One turn sends every row of this set to another row. A few are shown first. Where does it send the rows asked after them?
j344: [-33   8 -60   7  11   2  -7  27  43 -24 -63  38  45  64  -9  28  21 -12]
j644: [-26  -4 -60   1   3   1  -2  31  51 -31 -58  29  55  66   5  31  13 -13]
j636: [-11  16 -35   4 -19  19 -32  33  56 -21  21  36   5  27 -46  34  44 -25]
j421: [ -4 -23   4 -18  11 -21   2 -13 -21  35 -23  21  -5  29  21 -17 -37 -34]
j106: [ 12 -19   5 -39  19 -24  34  26   9  62 -55  -6  10  16  -5 -10 -19  -3]
j158: [ -1  15 -33  -4 -18  12 -21  44  63 -12   7  27  10  20 -53  44  56 -12]
j915: [  1 -23 -14 -23  13 -44  54   0  28  63 -29 -18  12  32 -19  -3   6  10]
j868: [  0   9 -26   1 -30  17 -32  33  60 -19  29  37   5  32 -25  37  38 -27]
j582: [-47  -2   5   2 -20   0 -10 -10   2  17 -14 -64  12 -35 -29  18 -16 -19]
j203: [-17  -9   1 -10 -10 -57  28  26  -1  54 -52  -9  26 -26 -14  27  -5  11]
j754: [-54  11  -1  12  -7 -18  -7  17 -22  27 -11  19   8  -3   6 -25 -52 -21]
j869: [  8  11 -26  -9 -26  15 -17  51  78  -4  10  20  11  25 -39  40  48 -13]
j23: [-25   6 -51  14   5   2 -19  10  67 -28 -70   9  35  56  11  23  20 -17]
j193: [-38  -1  14 -26 -10   3  12  59 -51  -5  -3  -3  36 -16 -11  28  -8  18]
j351: [  5 -25  -5 -16 -12  16 -22   0  -1 -17 -12 -60  -4 -38 -17  -6  -6  17]
j232: [-12 -39 -23 -41 -13  -3  25  25 -35 -31  20 -16  30  11 -16  15  18  47]
j379: [-20  -4   0  -2  21 -19  13  -6 -17  21   2  30 -14  51  26 -38 -13  -1]
j404: [  0 -42 -22 -40 -16  19   7  38 -32 -24  14 -21  34 -16 -26   5 -26  19]
j654: [-28 -12 -20 -11 -11  19  -8 -15  17 -15   6 -70  -8  -3 -25 -29   4  23]
j157: [-32  10 -59  17   9  -1 -17   6  56 -19 -71  21  34  57 -10  28  27 -19]

j23 turns into j868
j421 turns into j404
Now these:
j193 turns into j203
j915 turns into j654
j158 turns into j157

One turn sends every row of this set to another row. A few are shown first. Where does it send the rows asked after them?
j468: [  9 -41   8  10  39   3   6   6 -50  21 -11 -34   2  72  41 -36   1 -29
  25  75 -23  44  19 -30  23 -44 -15  29   2   6   6  32   2  77 -69 -39]
j726: [-17 -26   1 -31  41  18  -1  15 -52  42   9 -31  37  78  38  -2  38  -3
  12  35 -18  -7 -41  -8  62 -65 -20  14  -7  -6  17  -9 -31  95 -61 -40]
j991: [-20 -31 -20 -17  25   5  11  25 -81  -8 -17 -68  26  20  37  -6  32  27
  22  13 -66 -26 -49 -20  53  33  29  35 -55  17 -80  -2 -29   8 -29 -58]
j954: [  3 -10 -17 -66   8 -52  20  57 -28  -5  -6 -28  33  25 -14   5  25 -29
   4 -39 -67   3 -27 -21 -31 -17  13 -58  34  21  13   3  25  12  -8 -37]
j888: [  6   4  -1   3  -6  18   7  12 -54 -11  18 -24   9  39  58  -9   3 -31
  36  53 -24   9  16 -75  60 -16  21   5 -38   8 -79  28 -10  34 -34 -30]
j739: [ 25  15 -30 -64  12 -49  27  29 -45  -6 -11 -13  50   9 -47 -14  -4 -28
  48  -7 -81   8 -13  16 -15  -8   6 -29  31  32   0  -2  11  19  -8 -26]
j797: [ 14 -42  18  25  -4 -15   1  41 -40 -27  -7 -51   0  45  32 -38  21 -24
  31  41 -37  29  19 -60  30 -11   5  39 -74  26 -45  29   8  37 -33 -45]
j426: [-43 -21  -1 -13  57  10  -7  37 -83  25 -18 -58  41  49  25  30  18  37
  -9  34 -66 -51 -44  16  59  -7  17  17   1  -6   0  -1 -42  30 -65 -66]
j215: [ 21  -5 -25 -60  26 -31  33 -25 -59 -33   3  -1  44  39 -52  -8  22 -10
  28  -4 -64  23  -1  23  -9   3  -6 -10  28   2   8 -42  23  12  15 -29]
j659: [-68 -14  11   4  53  22   3   4 -30 -10 -23 -12  61  89  44  30 -21  17
 -24  63 -49 -11  -7 -13  62 -13  17 -12  -4 -13 -11   8 -35  14 -61 -37]
j99: [-41 -51  10  25  89  11   8  11 -49  -2 -33 -42  37  74  32  -5  -4  18
   0  72 -50  10  -1   3  27 -15  16  21  18   5  36  26 -26  11 -71 -37]
j605: [-24  -4   3 -17  36  49   9 -18 -33  18  10   0  35  72  58 -13 -13 -20
  11  79 -11  18  13 -35  51 -38  -7   0   9   3 -28  15 -15  60 -57 -29]
j771: [-36 -54  19  39  45  -7   2  46 -40 -52 -28 -58  33  48  25  -6  16  24
   4  38 -65  -6  -2 -26  32  18  35  30 -55  26 -15  21 -20 -28 -36 -42]
j71: [  9   1 -55 -70  45 -71  20  54 -48  -2 -22 -17  53  31 -11  13  -3 -14
  54   4 -90  36   0  16 -15  26  -1 -39   6  28   5 -15   0  19 -15 -12]
j544: [-37  -6   7  25  11 -10   2  34 -52 -39 -13 -36  33  58  43  34  -4   6
   1  37 -60 -20  -5 -54  69   7  44  -7 -51  -9 -62  19 -28 -12 -38 -38]
j125: [ 10 -18 -22 -71  39 -23   1  43 -53 -21  34 -12  21  48   4  20  60  -9
   9 -10 -42  29  28 -14 -25  15 -19 -34   7   8  33 -50  35  16  15 -33]
j501: [ -8 -13 -31 -85  35 -47   1  78 -33  13  -6 -22  30  38  15  18  20 -17
   3 -10 -68  28   8  -9 -40  19 -13 -56  19  26  20 -17  28  29 -19 -42]
j201: [  5 -37 -17 -33   9  15  19   3 -50   9  10 -42  20  48  49 -39  51 -13
  43  14 -18  19 -45 -44  57 -26  -9  32 -63  16 -63  -9 -19  73 -23 -31]
j536: [ 26  -6 -45 -55  49 -47  19  21 -67 -36  18  -5  44  41 -22  14  37  -7
  60   5 -65  38  19  10  -1  22  -6 -17  -7  10  19 -50   8   6  17  -2]
j637: [ -1 -28 -12 -62  23 -33  25   5 -42 -32   8 -18  26  56 -20  10  50 -11
 -15 -36 -51  19 -16 -13 -27  -5   0 -41  31 -10  23 -37  36   2  16 -39]

j637 turns into j215
j501 turns into j125
j797 turns into j771
Now these:
j726 turns into j201
j888 turns into j544

One turn sends every row of this set to another row. A few are shown first. Where does it send the rows asked after them?
j5: [ 42  -7  37  67 -29 -40  21   5  17  19  -8  -5  57 -52   7 -39 -14 -42
 -34]
j893: [-14 -31  20  20 -21 -23  26 -31  35  53  64 -66  38 -29 -64 -15  22 -23
 -49]
j114: [ 59  20  20  36 -29 -15  28 -65 -42  52  32  22  60   6 -40 -63 -47 -17
 -22]
j817: [ -1  17   4  -7 -51 -16  69   2   8  32   9 -21  -4 -28 -13 -49   6 -86
 -24]
j322: [ 51 -13  33  44 -42 -25  47  12  20  35  11 -29  62 -79 -17 -63 -29 -39
  -1]
j387: [ -12    6   -8   27  -63  -36   28   -2   -9    6   20  -21   15  -21
   -9  -37   23 -112  -37]
j293: [ 57  -3  10  61 -47 -21  17 -68 -52  39  46   6  72  -2 -45 -75 -45 -40
  -1]
j762: [-27 -25  26 -13  -7 -12   6 -42 -37  28  44 -41   3 -23 -57 -27  34 -66
 -63]
j132: [-28 -63  18  37 -24 -29  21 -35 -14  47  44  56  58 -50 -12 -19 -46 -52
 -18]
j818: [ 22 -11 -13  10 -94 -23   8  19 -25  23  61 -19  26 -14 -18 -41  24 -90
 -40]
j508: [-12 -54  17  41 -28 -26  34 -36  34  48  61 -76  34 -35 -59 -29  19 -37
 -26]
j386: [ 26  25   6  56 -32 -29  19 -78 -46  27  36  -5  86 -22 -63 -71 -41 -58
  -4]
j944: [  2 -15  51 -52 -27 -69  14 -45 -23  44  30  11  50 -43 -74 -40 -22 -67
 -55]
j757: [  4  52   9  46 -22 -23  35 -21 -38  36  44 -29  48  -4 -60 -53 -71 -77
  -3]
j145: [ 42  21  13  57 -41 -19  15  -7 -49  47  56  -4  34  33 -32 -46 -67 -53
 -19]
j175: [  3 -67  21  54 -31 -27  26 -33  32  51  56 -59  21 -13 -39 -24  22 -28
 -36]
j851: [ 34 -52  59 -26 -36 -69   7 -40 -27  51  23  34  25  -7 -38 -39 -22 -53
 -59]
j474: [ -2 -50  36  -6  -6  -4  26 -39 -29  43  29 -28 -26  -4 -31 -36  24 -48
 -53]
j504: [ 41  13  28  44 -42 -39 -10  17   2  19  25  -7  87 -56 -18 -23  -3 -37
 -58]
j566: [ 11 -77  26   3 -32   1  29 -35 -38  45  53 -48 -17 -20 -44 -59  19 -58
 -21]
j505: [  2 -49  42 -19 -43 -74  23 -52 -27  34  34 -14  52 -60 -78 -68 -27 -96
 -11]
j651: [-26 -45  13  -1 -33 -15  26 -24 -17  61  71  40  75 -71 -43 -23 -51 -41
 -14]
j896: [  1 -46  25  32 -24 -23  19 -28  32  55  60 -50  25  -7 -43 -10  25 -13
 -59]
j961: [ 33   1  -2 -26 -83  -3  50  23  -8  50  52 -20   6 -21 -22 -51   6 -64
 -28]
j580: [ 28  47  17  31 -14 -22  31 -75 -37  39  23  10  74 -14 -57 -59 -45 -34
 -23]
j516: [ 33 -87  49   7 -53 -74  16 -48 -31  40  27  10  27 -25 -40 -68 -27 -82
 -14]
j451: [-15 -52  16  -5 -31  -7   9 -37 -45  31  67 -62  11 -38 -69 -50  28 -76
 -30]
j821: [-29 -60  17  21 -26 -19  43 -33  -9  56  49  39  59 -69 -28 -34 -56 -52
   3]
j861: [-25 -48  15  15 -31 -24   6 -26 -22  52  64  57  73 -51 -27  -9 -41 -42
 -35]
j948: [ 24  56  17  27 -23 -15  29  -9 -39  52  49  -9  39  17 -50 -41 -70 -47
 -26]
j372: [ 22  17   6  75 -41 -27  21 -19 -48  32  49 -23  42  12 -42 -59 -68 -82
   4]
j603: [ 50   8  24  21 -54 -24  16  22   5  35  45 -31  92 -83 -41 -48 -17 -34
 -25]

j851 turns into j516
j817 turns into j961
Now these:
j821 turns into j651
j372 turns into j757
j5 turns into j322
j474 turns into j566
j386 turns into j580
j508 turns into j893

One turn sends every row of this set to another row. A few are shown first. Where does it send the rows asked after them?
j143: [ 20  63  68   4  24 -51 -20 -33 -41   5 -54  39  10  23  36 -29  -3 -13
 -65   7]
j774: [  8  43  37 -22  -1  14 -13 -15 -20  34 -17 -30  54 -12  36  49  -4 -41
 -49  24]
j466: [ 26  26  11 -12 -12  12 -41  12   5  41 -63  68 -42  26  41 -17  -3 -43
 -82  -6]
j365: [ 10  31  68 -21  -2  16 -35   5 -34  18 -26   6 -14 -10  33  46  43  36
 -84  26]
j112: [ -2  29  39  10 -23 -11 -35  42 -23  41 -37  89  23 -24  50 -34 -37 -71
 -39  74]
j159: [ 16  12  29  -2  -8  -1  26  15  -7  -3 -22  79   1 -43  -1   7 -26 -14
 -76   2]
j61: [ 47  -1  83 -17  23  -4 -41   4 -10  -6 -31  67   8  46 -19  34  -9 -18
 -34  52]
j709: [  5  30  83  -3   7 -19  -2 -20 -69  38 -18   2  28 -44  55  -6  -4 -34
 -41  78]
j912: [-12  24  73 -39  22  37 -71   7 -75   7 -13   7  26   9  45  37  25 -59
 -26  32]
j457: [-25  84  30 -21  -7 -34 -28  -5   0  39 -26  63   6  16  55  28  13 -89
 -35  26]
j366: [ -5 -31  33 -39  -8  54 -23  37 -39 -26 -40  53   7  -9  15  40 -19 -49
 -16  45]
j117: [-18  32  49 -18 -25 -30 -53  14  16  10 -60  81 -11  20  67   5 -41 -68
 -14  47]
j872: [  1  17   2 -12 -11  -2 -24 -11 -21   9 -35 116 -14 -25  26   6  -4  22
 -49  44]
j545: [ 14  39  32  21  26  12 -31  -2 -94   6 -34  18  26 -25  12 -22  10 -24
 -75   3]
j408: [  9  12  24 -38 -17  35 -30  23 -24   6 -31   5 -31 -36  20  46 -37 -78
 -62  62]
j227: [ -1  18   9  51 -19 -11 -31  23 -65  43 -60  85  19   4  29  -1  -9 -49
 -10  62]
j780: [  10   41   38  -62   18   19  -28   20  -18   23  -28   82  -38   22
   11   35  -10  -45 -100   16]
j121: [  7  -8  93  -9   1 -33  -8 -37  24   2 -47  49   9  -6  36   8   1   2
 -15  31]
j295: [  7   3  99 -12 -16  -8 -63 -15 -32 -17 -47  22  47 -16  39  26  15  -2
   3  29]
j430: [ -5  17  83  11   8   8 -53  35 -65  64 -57  62  47 -30  15 -22  -1 -71
 -58  34]
j284: [  2  21  46  26  -3  -2 -23  14 -15  20 -14  -8 -55 -12  28  53 -26 -82
 -53  29]
j534: [ 30  18  60 -16  11 -11 -29 -44 -19  26 -18  18  -3 -59   4  12  -1  -9
 -64  83]
j713: [ 18  70  48 -30 -27 -35 -38 -23 -20   9 -28  40  31  23  67  14  42 -39
  -4  52]
j979: [ -6  46  52  -1 -20 -43 -68  -4 -21  20 -74  64 -36  30  28  64 -23 -49
 -22  59]
j661: [-10   0  51  16   0  26 -13  58 -54  -7   0  64  18 -12  -4  62   1 -57
 -24  31]
j444: [ 11  44  84  -3 -25 -15 -35  20 -57  60 -74  18  41  11  66 -12  17 -73
 -33  33]
j81: [-17 -26  75 -22  16  41 -37  22 -80   9 -45  63   0   3  35   5  45 -55
 -13  33]
j862: [ 44  14  43 -12  -9  12 -24  20   0  43 -25  28   2 -37  20 -19 -44 -54
 -80  85]
j191: [  1  40  -1 -30 -25  26 -36  -6 -16  24 -55   2  -1  -7  20  68  23 -72
 -42  10]
j166: [ 46  -4  48  33  10   6 -14   8  -8  66 -19  29 -18  15  30 -12  -5 -19
 -62  77]
j701: [-33  85  51   5 -13 -22 -36  19 -52  61 -45  31   2 -17  57  37  13 -12
 -88  26]
j129: [ -4  49  40  -8   2 -11 -32 -12 -64 -42 -53  20 -14  14  34  23  28 -39
 -37 -29]
j82: [  9 -18  62 -49   2  11 -37   4  13 -20 -42  77  -6  35  40  15 -21 -21
 -10  57]
j460: [-23   1  57 -15   1   3 -62  12 -58   0 -88  88 -32 -27  11  21 -43 -31
 -63   0]
j690: [-23  37  87  -8  -9  -8 -17  36 -59  18 -49  78  22  15  51  21  49  21
 -45  17]
j520: [-20   9  65   4 -11   0 -24  34 -53  20 -38  79 -69 -47  51  -7  -9 -48
 -73  20]

j979 turns into j227
j780 turns into j460
j81 turns into j121
Now these:
j444 turns into j709
j129 turns into j690
j117 turns into j112

